The rows below come in pairs that one turn or mirror swaps. Which row does each named row swap with?
The rows were stretched afterwards, more along some directions than others.
K132: [  6.2   3.4   1.8  -0.6  10.8 -12.4   7.8 -24.2  11.3 -13.8  20.7  -3.3
  -9.5  -3.5   4.7  -7.0   8.6 -18.9 -19.6  15.9 -33.3 -14.2]
K691: [ 25.3 -27.0  -3.5 -12.8  -0.8 -14.9   8.1 -14.6  19.0  -6.4   9.8  10.9
   1.3   4.6   4.0  -9.4  -4.7 -14.7 -19.6  -2.3 -21.5 -18.2]
K445: [  2.2 -23.7  -3.3  -0.4  16.2 -11.0   2.1 -11.5 -12.9 -19.4  15.1   2.6
  -5.4   5.0   1.9  -2.2  16.6 -27.4 -10.3  -8.7 -12.2 -10.6]
K371: [ 24.1 -15.2   7.3  11.4   5.0 -18.6   5.9 -25.4  17.8  -8.3  29.0  16.3
  -4.4  13.8   9.1  -4.1  13.1   0.3 -25.8   6.2 -22.4 -17.3]
K654: [ 13.1 -20.4   4.4  14.4   8.2  -6.8  19.2  -4.3  20.5  16.3  21.0   5.7
  -3.0   0.1   5.6   9.2  14.7 -25.6  -9.8 -10.3 -20.4 -13.0]
K233: [ -8.4 -29.2 -17.4 -20.9  12.6 -17.7   9.1 -10.0  -5.1 -28.7   1.2 -12.1
  -1.0   4.7  -2.0  -1.1  16.8 -34.1 -10.3  -3.6 -17.7 -22.9]
K923: [ 18.8  -2.4 -11.8  -4.1   5.7  -9.5   3.5 -15.1  12.6  -0.5  15.2  16.3
   9.2  -5.6  22.1   2.8 -12.9 -10.2 -27.6   3.1 -24.6  -8.2]
K617: [ 11.6  -3.4  10.7  -5.5  11.4 -21.0  -3.6 -20.7   7.9   1.0  10.1   6.1
  -6.6 -11.5  -1.8 -12.9   2.8  -7.2 -17.2   5.2 -20.3   5.0]
K435: [ 19.0 -26.5 -13.3   5.0  21.0 -22.4  13.0 -11.1   4.2 -19.8  20.2   5.0
  -6.3  14.9  10.0 -11.9  17.9 -16.1 -40.9  13.8  -7.2  -3.0]
K865: [  2.2 -21.8   9.1   3.4  23.2 -11.4   2.6  -7.4  24.5  -2.7   5.6   4.3
   5.7   4.0   3.6   5.2  14.0 -25.3  -6.9 -16.9 -26.8  -9.3]
K664: [ 16.7  -5.7 -12.3   9.8   1.1 -11.0  18.6 -23.6  14.0   7.1  23.2  12.8
 -13.4  -8.9   8.6  -8.9  16.2 -10.0 -26.9   8.8 -13.5  -7.6]
K745: [ -2.8 -14.4   3.1  -3.3  22.8 -16.2   0.5  -8.3   2.7 -18.6  10.9  11.9
  -1.6   0.0   6.9  -4.7   6.7 -13.3 -22.1  -9.9 -22.9   1.8]
K383: [ -6.5 -18.1  -8.0 -10.4  11.1 -13.1   8.4  -2.8 -12.3 -24.5   7.5   7.1
   4.0  -4.1   0.8   0.3  -3.1 -23.5   1.5  -3.4 -25.3  -5.2]
K361: [ 13.5 -23.7  15.6  11.9  22.6  -7.0  25.2   7.9  -3.0  -0.9  15.1   7.9
 -11.1   8.4  -3.3  -9.6  24.4 -11.2  -8.2   4.3  -1.9   8.8]
K782: [ 15.9   7.3  -1.9 -10.3  12.5 -19.8  -0.3 -32.6   8.7 -15.5   7.9   3.3
 -10.7   1.8  14.0 -17.1  13.1 -19.9 -32.4  17.5 -28.6 -15.0]
K137: [  0.7 -14.1  10.4  -0.7  24.5 -26.9  -4.5 -18.9   3.9 -12.8  18.1   8.1
  -1.8   4.6   6.6   0.4   5.9 -18.3 -14.2   4.5 -13.9  15.7]
K234: [  0.1 -19.9 -11.1  -3.4  13.2 -10.2  25.3   7.8  -9.2   6.7   9.0   6.4
   3.0 -19.5   6.0   4.5  14.9 -35.8  -7.7  -5.1  -8.9   3.1]
K818: [  7.6 -22.7   2.5   7.1  40.1 -29.5   7.5 -12.9  -8.5 -16.3  27.4   6.9
  -0.9  -0.8  10.6   5.2  19.1 -29.1 -29.4   9.6 -14.2  14.0]
K386: [  7.1  -4.8   2.5  10.8  22.6  -5.0  12.1  -8.6   4.5 -10.1  -0.7  -5.0
 -15.8  -4.2   3.3 -16.6  14.5 -16.5  -9.0   2.9 -14.1  -4.5]
K918: [  1.1 -28.0 -11.4 -22.2   5.8 -26.9   5.0  -7.3  -0.3 -19.9   0.1   6.8
   9.8  -2.5   1.6   9.9  -5.7 -24.9 -12.0  -4.0 -17.8  -2.9]
K396: [ -0.8 -12.7   2.4  -0.2  22.8  -9.1  -1.3   2.0 -18.5  -6.8   9.0   1.8
  -0.6   2.5   8.0 -13.1  20.5 -29.0 -14.2  14.8 -11.5  -1.3]
K866: [ -2.9 -33.5 -21.9 -10.3  15.5 -16.9  10.1  -8.5   0.6 -24.4  14.3 -14.7
  -4.4   7.0   8.7  -3.1  17.5 -37.0 -16.0   9.0 -14.4 -17.6]
K909: [ 12.7 -21.6  -9.8  -3.1  -8.5  -3.8  13.4  -8.9  15.9  18.5  16.5  15.3
   0.9  -2.9   2.9   3.4   4.1 -24.1 -11.9   3.6 -13.0 -11.7]
K426: [ 27.2 -22.2  17.5  13.4   5.6 -14.3  -1.6 -28.9  17.5  -5.5  25.2  28.7
  -3.8  17.2   3.1  -6.3  -1.0  -5.4 -25.3   2.5 -22.0 -14.6]
K591: [ 20.5 -22.3  -3.8   5.9   6.6  -7.6   6.4 -13.2  15.7  -9.8  18.4  14.5
  -5.7  20.2   7.3  -4.2  -7.1  -0.4 -11.3  -7.7  -8.4 -12.3]
K559: [ 18.8 -28.0   3.5  10.2  14.6  -1.0   4.7   4.6   5.8  -0.5   3.8  11.0
   3.5  22.3   5.2 -11.6   6.1  -6.1  -6.5  -2.6  -4.5  -5.3]
K845: [  9.2 -15.5  10.9  -7.4  21.3 -27.7  -4.3 -19.0  -8.5 -14.2   4.8  18.1
   0.0  -7.2  -7.0  -0.8   8.9 -15.0  -7.3  -1.4 -14.4  13.5]
K900: [ 21.3  12.0   8.7   9.4  12.6 -16.5   0.1 -30.6   4.3  -0.4  16.9  24.5
  -1.0 -14.5  13.8  -7.9   3.2  -5.3 -30.2   5.7 -25.0  -2.0]
K14: [ 26.3 -23.5   5.1   7.2   4.4   2.0  13.4  -8.6   7.1  -6.5   8.3  20.8
  -3.6  15.0  15.2  -8.4   7.4 -18.7 -17.7  -9.4 -18.0 -23.9]
K452: [ 14.4 -20.8  -2.9   9.8  18.7 -16.2  -2.5 -25.2   9.3 -11.2  16.3   9.6
 -13.1  16.2   4.4 -18.0   2.8  -8.4 -34.4  11.4  -4.7  -3.3]
K360: [ -5.9 -31.0  -3.0  -0.4  31.7 -26.1  -4.7  -8.4 -14.3 -33.6  19.4  11.4
   6.0   1.5  -7.2  -0.3  -2.8 -14.2  -8.3  -1.5 -10.9   5.7]
K849: [  4.3 -23.7   8.5 -13.1  11.5 -13.3   8.0  -4.3  16.6  -3.1  13.3   0.6
  -2.0  -4.3   8.1   6.6   4.1 -35.8  -6.4  -9.7 -31.8 -14.1]
K929: [  3.2  -2.1  -2.6   4.7  33.6 -13.7   3.6 -27.9  14.3 -12.2  19.6  -0.4
   2.1   6.4  11.9 -10.4  14.5 -28.5 -24.5   3.7 -27.5  -6.0]
K706: [  5.5 -12.3  -4.0  10.1  28.4 -12.5  -6.8 -17.7  -6.3 -16.3  20.8  24.6
  13.3  11.3   7.9   7.5   7.3 -26.6 -25.7  -3.2 -13.7  -6.0]
K953: [  7.9 -22.0 -19.6 -12.9   2.9 -23.6  10.5  -1.6 -13.8   2.8  21.3   7.4
   0.0 -19.8  -0.9  -6.4   3.6 -21.9 -16.4  17.5  -7.3   8.1]
K46: [ 16.4 -18.0 -11.1   1.7   4.9  -1.6  10.0   0.5   4.1   1.8   1.8   9.2
   8.8   9.9  16.4  -7.0 -10.9 -15.4 -20.1  -1.5  -8.6 -14.4]
K872: [ 12.0  -8.8   6.4   8.5  31.3 -26.2  -5.9 -20.2   0.3 -30.6  10.2   6.0
  -6.2  10.8   2.3 -14.4  15.8  -5.1 -29.0   3.8 -25.8  -4.8]
K889: [ 10.4 -10.8  11.9   7.1  26.0  -7.6  14.2 -15.9   4.3 -15.7  13.5  -9.6
  -9.4   4.1   5.3 -12.1  18.2 -20.1 -10.2   3.0 -11.7 -14.4]
K746: [  2.3 -16.3 -18.6 -19.9  14.7 -30.3   6.5 -14.1 -14.9 -19.8  20.0   0.2
  -4.1 -10.7  10.1  -4.5  15.7 -33.6 -13.8  16.3 -21.7   4.3]
K902: [  8.5 -34.8  -8.6 -12.1  19.1 -31.6   6.6 -12.4   1.9 -25.7  18.2  14.6
  11.1  -8.0   5.6  14.3  -5.9 -31.3 -22.9  -6.1 -29.7  -1.3]
K102: [  2.4 -16.0  -0.4  10.0  17.5   3.2  22.1  -1.2   9.2   4.0   8.0   5.8
  -2.2   3.4   2.6   2.8   6.8 -28.1 -14.7   1.2  -7.9 -17.3]
K621: [ 10.1 -20.1 -15.9   2.9  26.7 -12.9  14.3  -5.0  -6.6  -8.6  19.5  -2.4
  -4.1   9.0   1.1  -6.1  14.1 -27.3 -13.2   5.5  -9.9   9.6]
K981: [ 13.8  -2.9  14.3   7.8  17.8  -4.4  -1.7 -23.1   8.4 -14.3   3.0   0.2
  -9.1  20.0  12.9  -5.8  11.2 -17.0 -16.8   4.1 -16.6 -16.1]
K66: [  2.3 -19.7 -12.4 -13.9  14.1 -19.5  22.6  -1.1 -20.6 -14.8  10.1  10.8
   4.8 -11.6   0.7 -10.3  -4.9 -38.1 -19.5  15.0  -7.5   3.5]
K31: [ 21.8   4.0   5.5  12.5   5.8   0.0   6.2  -8.3   9.1  14.7  16.9  10.4
 -10.9   3.1  13.0 -18.0   1.9   2.1 -24.6   7.7 -10.2  -8.4]
K34: [  5.7  -1.7 -12.9 -18.3  10.9 -20.4   2.0  -4.1 -13.1   0.0  13.5   5.6
   6.0 -11.3  15.2  -1.3  -3.8 -18.5 -26.9  20.1 -11.0  11.2]
K409: [ 22.3 -14.3  28.9  23.0  25.0 -11.9  13.9  -7.5  -3.8  -1.4  23.0  18.6
  -6.9   6.6   0.4  -2.9   8.0  -0.5 -13.7  -6.9 -10.8  12.1]
K287: [ 12.4 -19.5  20.5  21.5  29.0 -12.1   4.5 -18.4   2.0 -18.0  14.8  20.1
  -4.8  13.4 -11.9  -4.1  14.6  -9.2 -14.3  -3.8  -9.5  -7.8]
K523: [  4.7 -17.1 -11.6  10.9  12.0   0.3   6.9  -0.8  -4.4  -3.1  18.4  14.4
  -3.1   8.1   7.8   1.8  -7.7 -11.0 -15.0  -1.0  -6.9  -8.1]
K593: [  0.7 -14.3 -18.5 -10.7   7.4 -11.6  11.3  -9.3 -19.9 -24.7   7.8   7.7
   3.7  -4.5   5.1  -2.0   3.8 -30.7 -13.0   9.6 -19.1  -4.8]
K236: [ 17.9 -20.2  13.3  -2.1  11.9 -23.1   0.6 -23.7   9.6  -7.5  27.4  26.2
   9.0  -5.3  10.8  12.2   8.9 -22.7 -11.6 -16.6 -37.7  -5.5]
K570: [  3.3 -35.3  -5.7   1.7  19.6 -21.0  17.0  -6.3   1.9 -14.3  21.3   8.0
   0.2  -3.9  -1.1  -3.0  11.7 -24.2 -27.5  -9.1 -18.0  -5.7]
K893: [ 14.5 -17.0  -3.1  -1.1  22.9 -31.9  -6.0 -27.7   2.3 -21.7  29.6  13.0
  -1.3  -1.3   5.0 -15.8  14.6  -4.1 -30.6  13.7 -21.7  -3.6]
K567: [ 18.6   1.8   5.9  17.1  17.6 -23.5   9.0 -25.4   0.2 -11.0  43.9  23.4
 -14.1  -9.4   7.5  -0.4   6.8 -12.5 -32.2   0.7 -34.1   1.4]
K356: [ 19.4 -18.6  -6.4 -10.4  13.2 -26.4  11.7 -19.4   7.1 -18.8  18.0  10.1
   3.8   1.1  11.1   4.8   0.8 -15.3 -34.2   8.8 -23.2  -8.0]
K809: [ 11.5  -8.1   9.0   5.6  12.1  -4.7  17.2  -9.6   7.7 -12.0   9.7   6.4
  -6.1   6.9  -1.0  -5.2  15.7 -20.4 -15.7   2.6 -28.7 -22.4]
K427: [  2.2 -28.4  -1.2 -10.0  17.5 -16.7  10.8  -7.8  12.2  -9.7  14.5  10.0
  10.8   6.6   7.0  13.9  12.4 -39.0 -15.3 -10.1 -20.0 -16.0]
K196: [ 18.2 -17.7  -3.6   5.2  19.9 -23.9  11.7 -12.5 -15.0  -9.1  24.9  17.8
   3.1 -12.7   8.7  -7.7  22.0 -15.2 -24.2   5.9 -17.0   7.1]
K404: [  3.9 -22.4 -11.7   6.9  20.1  -9.8  10.8 -10.2  12.0  -9.1  18.5  -1.9
  -5.1   5.8  -7.4  -8.2  -6.4 -13.3  -1.8   7.8   2.8  -0.7]
K2: [ 10.8 -24.5  -3.3  -5.0  -0.6 -23.9  -0.8 -30.1  10.7 -10.0  26.7  21.0
  -2.3   4.5   3.4   4.5   0.6 -11.4 -20.7   0.6 -22.8  -8.2]
K278: [ 13.9  -4.7  16.0  10.7  21.5 -10.7   8.2 -22.7   1.2 -19.2  17.3  -1.2
 -11.5  14.1   5.9  -5.5  21.0  -4.4  -6.2  -0.1 -19.6 -14.9]
K457: [ -4.4 -28.8   7.7  -0.5  30.3 -27.9   6.2  -4.8 -14.8 -22.2   8.0   0.9
  -0.7   2.0  -9.9  -8.1  21.8 -24.2   1.9   7.1 -10.4  10.5]

K409 swaps with K570
K66 swaps with K567
K2 swaps with K356
K981 swaps with K866
K953 swaps with K900
K46 swaps with K654
K426 swaps with K902
K909 swaps with K923
K361 swaps with K745
K196 swaps with K617
K137 swaps with K435
K809 swaps with K383
K234 swaps with K31

